In the data rows, zero lies at 4.5, halfway between 4 and 5.
What is the hidden score of each row? Scores go from 0 to 30, and 15 is about the middle. The score is a weighted sum of the row's numbers plus the product of two more (or one squared), each taken from its middle value.
[5 5 5 4 6 4 4 7 3 6 4 3 4 4 4 6 3 5 5 6 5 3 5 3 5 3 6 4 4 5 5 5] 11
[0 0 0 0 0 0 0 0 0 0 0 0 0 9 2 0 0 0 0 0 0 1 8 0 1 0 0 0 0 0 0 0] 24
[5 5 6 6 5 5 5 4 6 5 6 5 4 4 5 5 4 6 5 3 4 5 4 5 4 5 6 5 5 5 4 6] 14
[4 4 5 5 5 3 4 7 4 6 4 3 4 5 3 5 5 5 4 7 5 3 6 4 4 4 6 4 4 5 3 4] 21
[5 4 5 3 6 5 4 6 4 5 6 4 5 4 4 6 4 4 4 5 4 4 3 6 4 4 5 6 4 5 3 4] 15
[5 5 5 5 3 4 7 3 4 4 5 5 5 4 5 6 5 3 4 5 4 5 4 7 4 5 5 4 5 5 5 3] 13
[7 7 7 6 7 6 7 5 5 4 5 3 6 3 3 5 4 5 7 3 6 3 3 4 5 5 5 5 6 6 5 6] 7
[5 5 4 5 5 5 4 5 4 5 6 4 5 4 4 6 4 6 4 5 5 4 4 5 5 5 6 6 5 5 5 5] 15
[4 3 4 5 3 3 4 4 6 5 4 4 4 5 6 4 5 7 3 3 3 5 7 4 3 4 5 4 2 3 6 4] 19
[5 5 4 4 4 6 4 5 6 5 5 4 6 4 4 6 5 5 5 5 5 4 5 5 5 5 6 5 5 5 6 4] 17
[6 6 5 5 5 4 6 3 6 6 6 4 5 4 5 4 6 5 5 3 4 7 4 5 4 4 4 4 5 4 6 5] 12
[5 3 3 3 7 7 6 5 1 3 4 5 5 3 2 4 4 2 8 6 6 2 2 5 8 5 3 3 8 5 4 4] 20
[4 3 5 6 3 3 4 5 7 6 4 4 4 6 6 5 5 7 3 3 4 6 7 4 3 4 4 4 3 4 5 5] 18
[4 5 4 6 5 5 6 4 4 5 5 6 6 5 5 6 5 4 4 5 5 5 4 6 5 5 6 5 5 6 5 6] 20
[5 5 6 4 4 5 5 5 4 6 6 5 4 5 5 5 5 4 4 5 4 5 5 5 4 5 6 5 4 5 4 4] 14
[7 6 7 6 7 6 6 6 6 5 5 3 6 3 2 4 4 5 7 3 6 3 3 4 5 6 5 4 6 5 3 5] 12
[5 5 4 5 4 4 5 3 6 5 6 7 4 4 6 4 5 5 5 3 5 7 3 6 4 5 5 5 5 4 5 5] 9
[4 5 6 4 5 5 6 2 6 5 6 6 5 4 6 4 4 7 5 3 4 7 4 6 4 5 5 4 4 4 5 4] 13
[5 5 6 6 5 4 3 4 6 4 4 5 4 5 5 5 5 5 4 4 4 5 5 5 3 4 4 5 5 4 5 5] 9
[5 4 3 4 4 3 4 3 5 4 5 6 5 6 6 3 4 5 5 3 4 6 6 5 3 6 5 4 5 2 6 5] 19
[5 4 5 3 4 5 4 6 5 4 5 4 4 4 4 6 5 5 4 6 6 3 5 5 4 5 4 5 5 5 3 6] 18
[5 5 5 5 5 6 5 5 6 5 5 5 4 5 5 5 4 6 4 4 5 5 5 6 4 4 5 5 3 5 6 5] 10
[5 5 4 6 5 3 6 3 5 5 4 5 5 5 5 5 6 6 4 4 5 5 5 5 4 4 6 5 4 4 5 5] 13
[6 4 5 5 5 4 5 7 4 5 5 4 5 4 4 5 5 3 5 6 4 3 5 4 4 4 5 5 4 5 5 4] 22
[2 2 3 3 4 2 4 2 4 4 4 5 4 7 9 5 6 4 3 4 3 8 5 4 3 3 3 3 2 3 4 4] 18
[3 5 4 2 8 8 6 4 3 3 3 6 3 3 2 3 4 0 9 5 6 1 2 3 8 3 3 3 9 4 2 4] 18
[3 3 3 4 5 5 4 9 3 4 3 2 4 5 3 5 5 3 4 7 4 2 6 3 4 4 3 5 3 5 4 4] 16
[5 5 5 6 4 6 5 4 5 4 5 4 6 5 4 5 4 6 5 5 6 5 5 4 5 5 6 4 5 5 5 5] 12
[5 4 5 6 5 6 6 4 5 4 5 5 5 5 5 5 4 5 5 4 5 4 5 4 4 6 4 5 4 4 5 5] 10
[5 6 5 6 4 4 6 4 5 5 5 6 5 4 4 5 5 4 5 6 5 4 4 5 4 6 6 5 5 5 5 5] 9
[5 4 5 6 5 5 4 5 5 5 5 5 6 5 4 5 5 4 5 4 5 5 5 5 4 5 5 6 4 5 4 5] 14
[8 9 7 3 4 7 6 7 3 6 4 2 5 2 2 2 4 7 5 2 5 2 2 4 6 6 5 6 7 7 4 5] 11
[4 5 4 4 5 4 3 7 3 4 5 4 6 4 4 5 3 4 5 6 4 2 5 3 4 4 3 5 4 5 3 4] 17
[6 5 5 5 4 4 4 5 4 5 6 5 5 4 4 5 5 6 5 5 4 4 5 3 5 4 5 6 5 4 4 4] 27
[3 3 4 5 5 4 5 6 4 4 5 4 5 5 6 6 5 2 4 8 4 4 4 5 4 5 4 5 3 4 5 4] 10
[2 1 2 5 3 2 5 3 5 5 3 5 3 7 9 5 5 3 2 5 3 7 5 5 4 3 3 3 2 4 4 3] 16
[4 4 5 5 6 4 3 7 5 5 5 3 5 5 4 5 4 4 3 6 4 3 5 5 4 3 4 5 5 5 4 6] 19
[5 4 5 4 4 3 4 5 7 5 5 5 4 5 5 5 6 6 4 3 4 6 6 4 3 4 5 4 3 6 5 5] 27
[6 4 6 4 4 4 4 4 6 6 5 4 6 5 5 4 5 6 4 4 5 5 5 5 4 4 5 5 3 5 5 5] 14
[5 5 6 5 5 5 4 4 5 5 5 4 5 5 4 6 5 5 5 4 4 4 5 5 4 5 5 4 5 5 4 4] 17
[6 5 5 5 4 5 5 4 4 5 4 6 5 4 4 5 5 5 5 5 5 4 5 5 4 4 4 7 5 4 4 5] 19
[6 7 8 5 7 5 6 5 5 4 5 3 5 3 2 4 3 6 5 3 5 2 2 5 6 5 4 5 6 5 5 5] 12
[6 5 5 6 4 5 4 3 4 5 4 7 5 5 6 4 5 4 5 4 5 6 6 6 4 5 4 4 4 3 5 5] 9
[5 5 6 5 4 5 5 5 4 6 6 4 6 3 4 6 6 3 4 5 5 4 3 6 5 6 4 5 4 5 4 4] 26
[5 5 5 5 3 3 4 4 6 5 5 4 5 5 6 5 3 7 5 3 6 5 5 6 4 5 5 5 3 4 5 5] 9
[5 5 4 5 6 4 5 4 4 6 6 5 6 4 4 6 5 4 5 5 5 4 4 5 4 5 5 5 5 5 6 5] 14
[6 7 6 5 5 5 6 5 5 6 5 5 6 4 4 5 5 6 4 4 7 4 5 4 4 5 6 6 5 6 4 5] 16
[6 4 6 5 5 5 3 4 6 6 4 4 3 5 5 5 4 6 3 4 4 5 6 3 3 5 5 5 3 4 5 6] 9
[7 5 5 4 6 7 5 4 3 4 5 6 4 3 2 5 4 3 7 6 6 3 2 5 6 6 4 4 6 4 4 4] 6
[3 6 4 2 6 7 6 3 2 4 4 7 3 3 2 4 5 1 6 7 4 2 2 5 8 6 4 5 9 5 2 4] 23
[5 5 4 4 5 6 6 4 4 5 6 5 5 4 4 5 5 5 4 6 5 4 4 5 5 6 5 4 4 5 5 5] 15
[5 3 4 4 3 4 6 4 4 6 6 5 4 3 6 6 4 6 5 6 4 7 4 5 4 6 6 6 5 6 5 5] 18
[4 5 5 4 5 4 5 3 5 5 5 5 6 4 5 5 5 5 4 5 4 4 5 6 5 5 5 5 5 5 4 6] 22
[5 5 3 4 6 5 6 5 3 4 5 6 6 3 3 5 4 4 7 6 6 3 3 5 6 5 5 3 6 5 3 6] 16
[5 7 5 5 4 5 5 4 7 5 5 6 6 5 4 6 6 4 5 6 5 5 5 5 5 4 5 4 6 3 5 4] 16
[5 5 5 4 5 4 5 5 5 4 5 6 6 5 4 6 4 6 4 5 5 4 5 5 4 3 6 4 5 4 4 5] 18
[5 5 6 5 3 4 5 4 5 5 5 4 5 5 5 5 4 5 4 3 5 5 6 4 4 5 6 5 4 4 5 6] 17
[5 5 5 5 5 5 5 5 4 6 5 5 5 4 4 5 5 5 4 6 6 5 4 6 4 5 6 5 5 7 5 5] 11
[4 4 4 4 6 4 4 9 3 6 3 2 4 4 2 4 4 4 4 6 5 3 6 3 3 4 4 6 4 5 3 4] 13
[4 5 5 6 4 3 4 3 6 3 5 7 4 6 6 4 6 5 4 3 4 6 6 5 4 5 4 5 4 5 5 5] 19
[5 4 6 5 6 5 4 5 5 5 5 4 6 4 4 6 5 5 5 5 4 4 4 4 4 5 6 6 5 5 5 5] 15
[4 5 5 6 5 3 6 4 6 6 5 5 5 5 4 5 5 5 4 4 4 5 5 4 4 5 6 6 4 4 6 5] 16
[5 5 4 4 3 4 4 4 5 6 5 4 4 5 5 5 5 5 4 5 5 5 5 5 3 4 5 6 3 7 4 6] 16
[5 5 5 4 6 5 5 5 3 5 6 5 5 4 4 5 5 5 4 5 5 4 3 6 5 6 6 4 5 6 5 6] 13
[5 6 5 4 4 5 5 4 6 5 5 7 5 4 4 5 5 4 5 4 5 4 5 4 5 4 4 4 5 5 5 5] 20
[5 5 4 6 5 3 5 5 5 5 5 4 5 5 5 5 5 5 4 4 5 5 6 4 4 4 6 5 4 3 5 6] 13
[2 1 3 4 3 2 3 3 4 4 3 5 4 7 9 4 3 2 2 5 3 7 5 4 3 3 4 4 1 2 5 4] 18
[4 4 4 6 4 4 3 5 5 6 5 4 4 6 5 4 5 5 4 4 5 5 6 5 4 4 5 4 5 4 4 5] 16
[5 5 5 5 6 5 4 7 4 6 5 4 5 5 4 4 5 5 5 5 5 4 5 5 4 5 5 6 4 4 5 5] 9
[6 5 4 7 5 5 5 5 5 5 6 6 6 4 4 5 5 4 5 5 6 4 4 4 5 6 4 6 5 5 6 4] 14
[4 6 4 4 4 5 6 4 5 4 5 5 5 4 4 4 5 5 5 4 5 3 5 4 5 5 4 6 5 5 4 5] 20
[5 6 4 4 6 7 6 5 3 4 4 5 4 3 2 4 4 2 8 6 6 2 2 5 7 6 3 5 8 5 4 6] 12
[5 5 5 3 5 4 4 4 4 5 5 5 5 4 5 6 6 4 4 6 4 5 3 5 5 5 6 5 5 5 6 5] 12
[5 5 5 6 3 4 4 2 6 3 6 7 5 4 6 4 5 6 4 3 4 8 3 7 5 4 3 4 4 5 5 4] 14
[7 7 6 5 8 6 6 6 5 4 5 4 4 3 2 4 4 6 6 3 6 3 3 5 6 5 4 5 6 6 5 4] 15
[5 5 5 4 4 4 5 4 6 4 5 7 6 4 5 5 5 5 4 4 4 6 4 5 4 6 5 5 5 5 4 5] 17
[5 4 4 6 5 4 6 3 6 4 5 5 5 5 4 6 5 5 5 6 5 5 4 6 4 5 5 6 5 6 4 5] 16
[6 5 6 6 5 4 5 6 5 5 5 4 5 3 4 6 5 4 6 5 6 4 3 5 5 5 5 5 5 6 5 4] 9
[6 5 6 4 5 5 6 5 5 4 5 5 5 3 3 5 6 3 4 6 5 4 3 6 5 5 5 5 5 4 6 4] 12
[5 5 6 5 5 5 4 4 6 4 5 6 4 5 5 4 5 4 5 5 5 4 5 5 5 4 4 6 5 5 5 4] 16
[6 6 6 6 5 5 5 4 4 4 6 6 5 4 5 5 5 6 5 3 5 5 4 5 5 6 6 6 5 5 5 5] 11
[4 5 5 5 2 4 6 2 7 4 6 8 4 4 6 4 5 7 5 2 4 9 3 7 4 4 4 4 5 4 5 3] 15
[5 5 5 4 3 5 4 4 5 6 5 5 5 4 5 4 5 5 4 5 5 4 5 5 4 5 5 7 4 6 6 5] 15
[7 6 6 5 6 6 5 5 4 5 5 4 6 3 3 4 4 6 7 3 4 4 4 4 6 6 5 4 7 6 4 6] 25
[5 5 5 4 6 7 5 5 3 3 5 7 4 3 3 4 4 2 7 6 5 3 3 4 8 5 4 3 7 7 4 5] 26
[3 4 4 4 3 3 2 3 5 5 4 5 4 6 6 3 5 5 3 3 3 7 8 3 3 3 4 4 3 5 4 4] 22
[8 9 7 2 5 6 6 7 5 5 5 2 4 2 2 3 4 7 5 3 5 2 2 2 6 5 6 5 7 6 4 7] 11
[6 5 5 5 5 6 5 4 5 5 5 4 4 4 4 5 4 5 4 5 4 5 4 5 4 5 5 5 4 6 6 4] 8
[6 3 4 6 4 4 5 5 6 6 5 4 5 5 5 5 5 4 3 4 4 5 6 5 4 5 5 4 4 5 7 5] 20
[6 5 4 4 5 5 5 5 5 6 6 5 4 4 4 5 5 4 4 6 4 4 4 4 5 6 5 5 5 5 5 5] 22
[5 5 5 5 5 5 5 4 3 6 6 4 6 4 4 5 4 4 5 5 3 4 5 5 4 5 5 5 5 4 6 5] 15
[4 5 3 4 7 7 6 5 2 3 5 5 4 3 2 4 5 2 8 6 8 2 2 4 8 5 5 4 8 4 4 4] 13
[5 5 5 5 5 5 6 4 4 4 5 5 5 4 4 5 5 6 5 5 5 4 4 6 5 5 6 5 5 5 5 4] 14
[4 5 5 4 4 5 5 5 4 5 5 6 5 4 4 5 6 5 4 5 5 4 4 6 4 5 5 5 5 4 6 4] 17
[5 5 5 4 3 4 4 3 5 3 5 6 5 6 5 4 5 5 5 3 3 6 5 4 4 5 5 6 4 4 4 5] 15
[4 6 4 2 7 9 5 5 1 5 4 6 4 3 2 4 3 1 8 6 7 2 2 3 9 5 3 4 9 4 3 3] 19
[6 5 6 2 3 4 5 6 5 7 6 3 6 3 4 4 5 8 3 5 5 5 5 5 3 4 6 6 5 5 4 5] 21
[5 4 4 5 5 4 6 4 5 5 5 5 6 4 4 5 6 4 4 5 5 4 4 6 4 5 5 5 5 6 5 5] 18
[4 5 5 4 6 6 5 4 5 5 5 6 4 3 3 5 5 3 5 6 5 3 3 5 6 4 4 5 6 5 5 5] 21
[5 5 5 3 5 6 5 5 4 5 6 5 4 4 3 5 5 3 6 6 6 4 4 6 5 5 5 5 6 5 5 4] 14
[6 5 5 3 2 4 4 5 6 7 5 4 5 3 4 5 5 8 3 4 5 4 5 3 4 5 5 5 5 5 5 6] 23
[7 6 5 3 5 7 5 9 4 5 4 2 5 3 2 4 4 6 6 4 6 2 3 2 6 4 5 4 6 6 3 4] 15
[6 5 5 3 5 5 6 7 4 5 4 4 5 5 3 5 4 3 4 6 5 4 5 3 4 5 4 5 5 5 4 4] 12
[4 6 5 4 6 5 5 5 4 4 5 5 5 4 4 5 5 4 6 5 6 3 4 6 5 5 4 6 6 4 5 5] 15
[5 5 6 4 6 7 5 5 3 5 5 6 4 3 3 5 4 4 6 6 5 3 2 5 7 5 4 4 7 5 4 5] 17
[5 5 5 4 5 4 5 4 4 5 5 5 6 4 4 5 4 5 4 5 5 5 4 5 4 6 6 5 4 5 5 6] 12
[4 5 5 5 5 5 5 5 4 3 5 7 5 3 3 6 5 4 7 5 6 4 4 4 5 5 6 5 6 5 6 6] 14
[4 4 5 3 3 3 4 4 5 6 5 5 5 5 5 6 5 5 4 5 4 5 6 6 4 4 6 5 5 4 4 4] 23
[5 4 5 5 4 4 5 2 4 4 5 7 5 6 6 4 5 5 5 3 4 6 6 5 4 3 5 3 4 3 4 4] 17
[6 5 6 5 5 5 4 4 5 5 5 5 5 4 4 5 5 5 5 5 5 4 4 6 4 6 5 5 5 4 6 5] 7
[4 5 5 5 4 4 5 2 6 4 5 7 4 4 6 4 6 6 4 3 4 7 4 6 4 5 5 4 4 5 5 4] 14
[5 5 4 4 4 4 5 5 5 4 6 5 3 4 4 5 5 5 4 5 4 4 4 4 5 6 5 6 5 5 5 5] 24
[4 4 3 5 5 6 4 5 6 4 5 5 4 5 5 5 4 5 5 4 5 4 6 4 4 5 5 6 3 4 5 5] 12
[6 5 5 5 5 5 6 2 5 3 6 7 4 3 6 3 5 6 4 2 3 8 3 5 4 4 5 3 4 5 6 6] 10
[3 4 5 3 4 4 3 9 2 4 2 1 4 4 3 4 3 4 4 6 5 2 6 1 4 2 3 5 3 5 4 3] 20
[5 5 4 5 4 4 4 4 5 5 5 5 4 5 5 5 6 6 4 4 4 5 6 3 3 5 6 4 4 3 5 5] 15
[5 5 4 5 5 5 5 3 5 5 5 7 4 4 5 6 5 5 4 5 5 6 3 5 4 5 5 5 4 5 5 5] 13
[5 4 6 5 6 4 3 7 3 5 5 3 5 4 4 5 4 4 5 6 4 3 5 3 4 5 6 5 4 3 5 5] 11
[4 5 5 5 5 6 5 5 5 4 5 6 5 4 4 6 5 5 3 5 5 4 4 6 5 6 5 4 5 5 5 5] 18
[6 3 4 3 5 6 5 4 3 7 5 6 3 4 4 6 6 2 4 7 4 5 3 7 5 4 5 3 5 5 5 5] 15
[5 4 5 4 4 5 5 5 4 5 5 5 6 4 4 5 4 5 4 4 5 4 4 5 5 5 5 3 5 4 6 6] 19
[5 4 6 6 4 5 6 3 5 6 5 4 5 4 4 5 5 6 5 4 5 5 4 5 4 5 5 5 5 5 6 4] 14
[4 5 3 2 6 8 4 2 2 3 4 8 3 3 3 3 5 2 6 8 4 4 2 5 7 5 4 4 7 5 3 4] 15
[7 5 4 5 4 5 6 3 6 4 6 5 6 4 6 4 5 6 4 2 4 7 3 5 4 6 6 4 5 4 5 5] 10
[4 4 4 5 5 4 4 6 4 5 4 3 6 4 4 5 3 6 4 5 3 4 5 5 4 5 5 6 4 5 5 6] 15
[4 4 4 6 3 5 6 2 6 4 6 7 4 4 7 4 5 6 3 2 3 8 3 6 4 6 4 3 4 4 6 4] 12
[1 3 3 7 5 3 4 3 5 4 4 5 4 7 8 6 5 2 4 5 4 6 5 5 3 3 3 4 2 5 5 4] 19
[5 5 5 5 6 5 4 4 5 5 5 5 6 4 4 4 5 6 6 5 5 4 4 6 5 6 4 5 4 5 5 5] 13
[0 2 0 0 3 9 3 2 0 0 0 4 1 2 1 0 2 0 6 9 2 1 1 2 9 3 0 0 9 3 0 1] 25
[5 6 6 5 5 5 5 5 3 5 5 5 5 4 4 5 4 4 5 5 5 4 3 5 5 6 5 5 6 5 5 4] 9
[6 5 6 5 5 6 6 6 5 5 5 5 5 4 3 6 4 4 5 5 6 3 3 5 5 5 4 6 5 5 5 5] 16
[4 3 3 4 4 4 3 9 3 5 4 2 4 5 2 5 4 3 3 8 5 2 5 3 4 3 4 5 4 3 3 4] 17
[5 5 5 5 5 5 6 4 5 4 6 6 5 4 5 5 4 5 4 5 3 4 5 5 5 5 4 4 4 4 5 6] 19
[5 5 5 5 4 4 6 4 5 6 6 4 5 4 5 6 5 6 3 5 5 6 4 6 4 6 5 4 5 4 6 4] 13
[0 0 0 1 0 0 0 2 3 1 0 0 0 9 5 0 0 1 0 0 0 4 9 0 1 0 0 0 0 0 0 0] 17
[3 4 4 5 2 2 4 3 7 5 3 3 5 7 7 4 4 6 3 2 2 7 8 4 3 2 4 3 2 4 5 4] 18
[0 0 0 0 0 0 0 1 0 0 0 0 0 9 4 0 0 0 0 0 0 2 9 0 0 0 0 0 0 0 0 0] 19
[4 7 5 4 4 5 6 4 4 4 5 6 4 4 5 5 5 5 5 5 6 5 4 6 5 4 5 5 5 5 5 5] 23
[4 5 5 5 5 4 3 4 6 4 4 5 4 6 4 4 5 5 5 3 5 5 7 4 4 4 5 6 4 3 3 4] 16
[2 2 2 6 4 3 3 3 5 3 5 6 3 8 9 5 5 2 3 5 3 7 4 6 4 4 4 2 2 4 5 3] 6
[5 4 5 5 6 5 5 6 4 6 5 3 4 4 4 5 4 5 5 5 5 3 5 3 3 4 5 5 4 5 4 4] 13
[2 3 4 4 2 1 2 4 6 6 4 3 5 7 6 4 4 6 3 3 4 6 8 3 3 3 5 4 4 4 5 4] 23
[5 5 5 5 5 5 5 5 5 5 6 5 5 4 4 5 5 4 6 5 5 4 4 5 5 6 5 4 4 5 6 5] 13
[5 4 5 5 6 6 4 5 5 5 5 4 5 4 4 5 5 5 5 5 5 4 4 5 5 6 4 6 5 4 5 4] 13
[4 4 2 4 1 2 4 3 4 5 4 4 5 5 6 3 5 6 3 3 4 6 8 4 3 5 4 5 3 3 4 4] 19
[4 4 5 5 5 2 3 4 6 5 4 4 3 5 6 5 3 6 3 3 4 6 6 5 3 3 5 4 3 4 6 4] 9
[4 5 5 5 5 5 4 4 5 5 4 5 6 5 5 5 6 6 5 3 4 4 6 6 4 4 6 5 4 4 6 4] 16
[4 3 4 6 4 3 4 4 6 5 5 6 6 5 5 5 4 6 3 4 5 5 5 5 4 4 5 4 3 3 5 4] 17
[4 5 4 3 5 6 5 5 5 5 5 5 5 4 4 5 6 4 4 6 5 3 3 6 5 5 6 5 5 5 5 4] 15
[7 8 6 4 6 6 5 4 5 4 5 4 5 3 2 3 4 7 6 3 6 3 4 4 5 5 6 5 6 5 4 5] 11
[6 5 5 4 5 4 4 5 4 6 5 4 4 4 4 5 5 5 4 4 4 3 5 4 4 6 7 4 4 4 5 5] 15
[4 4 5 4 5 4 5 7 4 5 5 3 4 4 4 5 5 5 5 5 5 4 5 4 4 5 5 6 4 6 7 6] 13
[4 5 6 6 6 4 4 5 5 4 5 5 4 4 4 5 4 5 5 5 5 4 4 5 4 5 6 5 4 6 5 5] 9
[4 5 6 5 6 6 5 5 4 4 5 4 4 4 3 5 5 4 6 4 6 3 4 5 5 5 5 5 5 5 4 5] 15
[5 5 5 5 5 5 4 5 4 4 5 4 5 4 4 5 5 5 5 5 5 4 4 5 5 6 4 5 4 5 5 4] 11
[5 6 6 4 6 6 4 4 4 5 6 5 4 4 4 5 5 4 6 5 5 3 4 6 5 6 6 6 5 5 4 4] 12
[6 5 5 5 6 6 6 5 4 5 5 6 5 4 4 6 5 4 5 6 5 4 4 5 5 6 5 5 5 6 5 5] 12
[2 1 2 5 3 3 3 2 5 3 5 5 4 7 9 5 4 3 3 5 3 7 5 4 4 3 4 3 2 4 4 3] 14
[5 5 4 5 5 5 5 4 5 5 4 6 4 5 4 5 5 5 4 5 5 4 5 4 4 4 5 5 5 4 5 4] 13
[7 6 5 3 6 5 5 9 3 3 4 2 4 3 2 4 3 6 5 3 7 1 3 2 6 4 5 5 6 4 3 5] 9
[0 0 0 0 0 0 0 1 0 1 0 0 0 9 9 0 0 0 0 0 0 7 9 0 1 0 0 0 0 0 0 0] 18
[4 5 4 5 4 4 6 2 6 4 5 6 4 4 6 4 5 6 2 2 3 9 3 6 4 5 4 4 4 5 5 4] 15
[3 3 4 4 2 3 3 3 5 5 3 4 6 6 6 4 4 5 2 4 3 6 8 4 3 3 4 5 2 2 4 4] 29
[4 6 5 5 7 6 5 5 4 4 5 5 5 4 3 5 4 3 4 5 5 3 4 5 6 5 6 5 6 6 5 5] 16
[1 2 3 5 2 2 2 3 5 4 4 6 4 7 9 4 5 3 3 5 3 7 5 5 3 3 4 3 3 3 5 3] 12
[2 2 2 5 0 1 1 3 7 4 1 1 3 8 8 1 3 7 1 1 1 7 9 1 2 2 2 3 1 3 2 3] 18
[4 4 5 4 4 3 6 3 5 5 5 5 5 4 5 6 5 6 4 5 4 6 5 6 4 5 5 6 3 4 5 6] 22
[5 5 5 6 5 4 5 5 5 5 5 5 6 5 4 6 5 4 5 4 5 4 5 4 3 4 6 5 3 5 4 5] 12
[4 4 6 4 6 4 5 5 4 6 5 6 6 3 4 5 4 4 4 5 5 4 3 6 5 5 5 6 5 6 4 5] 21
[5 6 4 4 7 6 5 5 4 5 6 4 5 4 3 5 5 3 5 5 6 3 4 5 5 4 6 5 6 5 5 4] 14
[3 2 3 5 4 3 4 4 3 3 4 6 4 6 7 5 6 2 3 7 3 5 4 5 3 4 5 5 3 5 5 4] 9
[5 5 5 5 6 5 5 6 4 5 5 5 5 3 3 5 5 4 6 6 6 3 3 5 5 6 5 5 5 6 4 4] 13
[4 4 5 6 6 5 4 5 6 5 4 6 5 4 5 6 6 4 4 7 5 5 3 5 4 5 5 4 5 6 6 6] 11
[5 3 5 6 3 3 4 4 7 5 5 3 4 6 6 4 4 6 3 3 4 6 7 4 3 2 5 4 3 5 6 4] 20
[5 5 5 4 6 7 5 4 2 5 5 6 5 3 3 5 5 2 6 7 6 2 2 4 7 5 5 5 7 6 4 5] 19
[4 3 4 3 4 6 5 6 2 7 5 4 5 3 4 6 5 3 5 7 6 4 2 5 6 5 6 4 4 6 5 5] 27
[4 5 4 3 6 6 4 5 5 4 4 5 5 3 3 5 5 4 6 5 5 3 4 5 5 5 5 4 5 5 5 4] 15
[4 5 5 6 5 5 5 4 5 5 6 5 5 5 5 5 6 5 4 5 6 5 5 4 5 4 5 5 5 5 4 5] 21
[5 4 5 4 5 6 5 4 5 4 6 6 3 3 4 6 4 4 5 6 5 5 3 7 5 5 5 5 6 6 5 5] 14
[9 7 7 4 5 8 6 7 3 6 4 2 5 3 2 3 3 7 5 3 7 2 2 2 6 4 3 5 8 6 5 4] 12
[5 5 4 5 5 3 7 5 6 4 5 5 5 4 5 7 5 4 4 6 5 5 4 6 4 5 5 5 3 6 7 3] 10
[4 3 4 6 2 3 4 4 6 4 4 3 5 6 6 4 4 7 4 2 5 6 7 4 3 4 4 3 2 4 4 4] 13
[2 2 3 6 3 4 4 4 5 3 4 6 4 7 8 5 4 2 4 5 3 7 4 6 4 5 3 3 2 4 4 2] 6
[4 5 5 5 4 4 4 4 6 5 6 5 5 5 5 5 5 5 3 3 3 5 5 5 3 5 5 5 4 4 6 4] 16
[6 7 6 5 7 7 5 6 5 4 5 4 5 3 3 5 4 7 6 3 7 3 3 4 5 5 4 6 6 6 5 5] 10
[5 4 4 6 5 4 5 4 5 5 5 6 6 4 5 5 4 6 4 5 5 5 5 5 4 6 4 5 5 5 5 4] 18
[5 4 5 5 5 5 5 5 6 5 5 4 6 4 5 4 5 5 5 3 4 5 4 5 4 6 5 5 4 4 5 5] 12
[8 6 6 4 6 6 5 4 4 5 5 3 5 3 3 3 5 6 6 3 5 3 3 6 6 6 6 6 6 5 4 5] 13
[4 6 5 4 7 8 5 5 3 4 4 5 4 3 3 5 4 3 7 6 6 3 2 4 7 6 5 4 7 4 5 4] 9
[4 4 5 5 4 5 5 3 6 6 5 7 5 5 5 5 4 5 5 4 4 6 4 6 4 5 5 7 4 5 4 5] 17
[5 6 5 5 5 5 5 4 5 6 5 6 5 3 3 4 5 5 5 6 6 3 3 5 7 6 5 4 6 5 5 4] 17
[5 5 6 4 5 5 5 5 6 5 6 5 5 4 4 6 6 4 6 6 6 4 4 5 6 5 6 4 5 5 5 5] 18
[5 7 7 5 7 6 6 6 5 4 5 3 4 3 3 5 5 5 6 3 6 3 3 4 6 5 4 5 6 7 5 5] 13
[6 4 5 4 5 5 5 5 4 5 6 5 4 4 4 5 4 4 4 5 5 4 4 6 4 5 6 5 5 4 5 4] 12
[4 5 4 5 4 4 5 3 6 5 4 7 4 6 6 3 4 5 4 4 3 5 6 6 4 4 5 5 5 3 4 4] 17
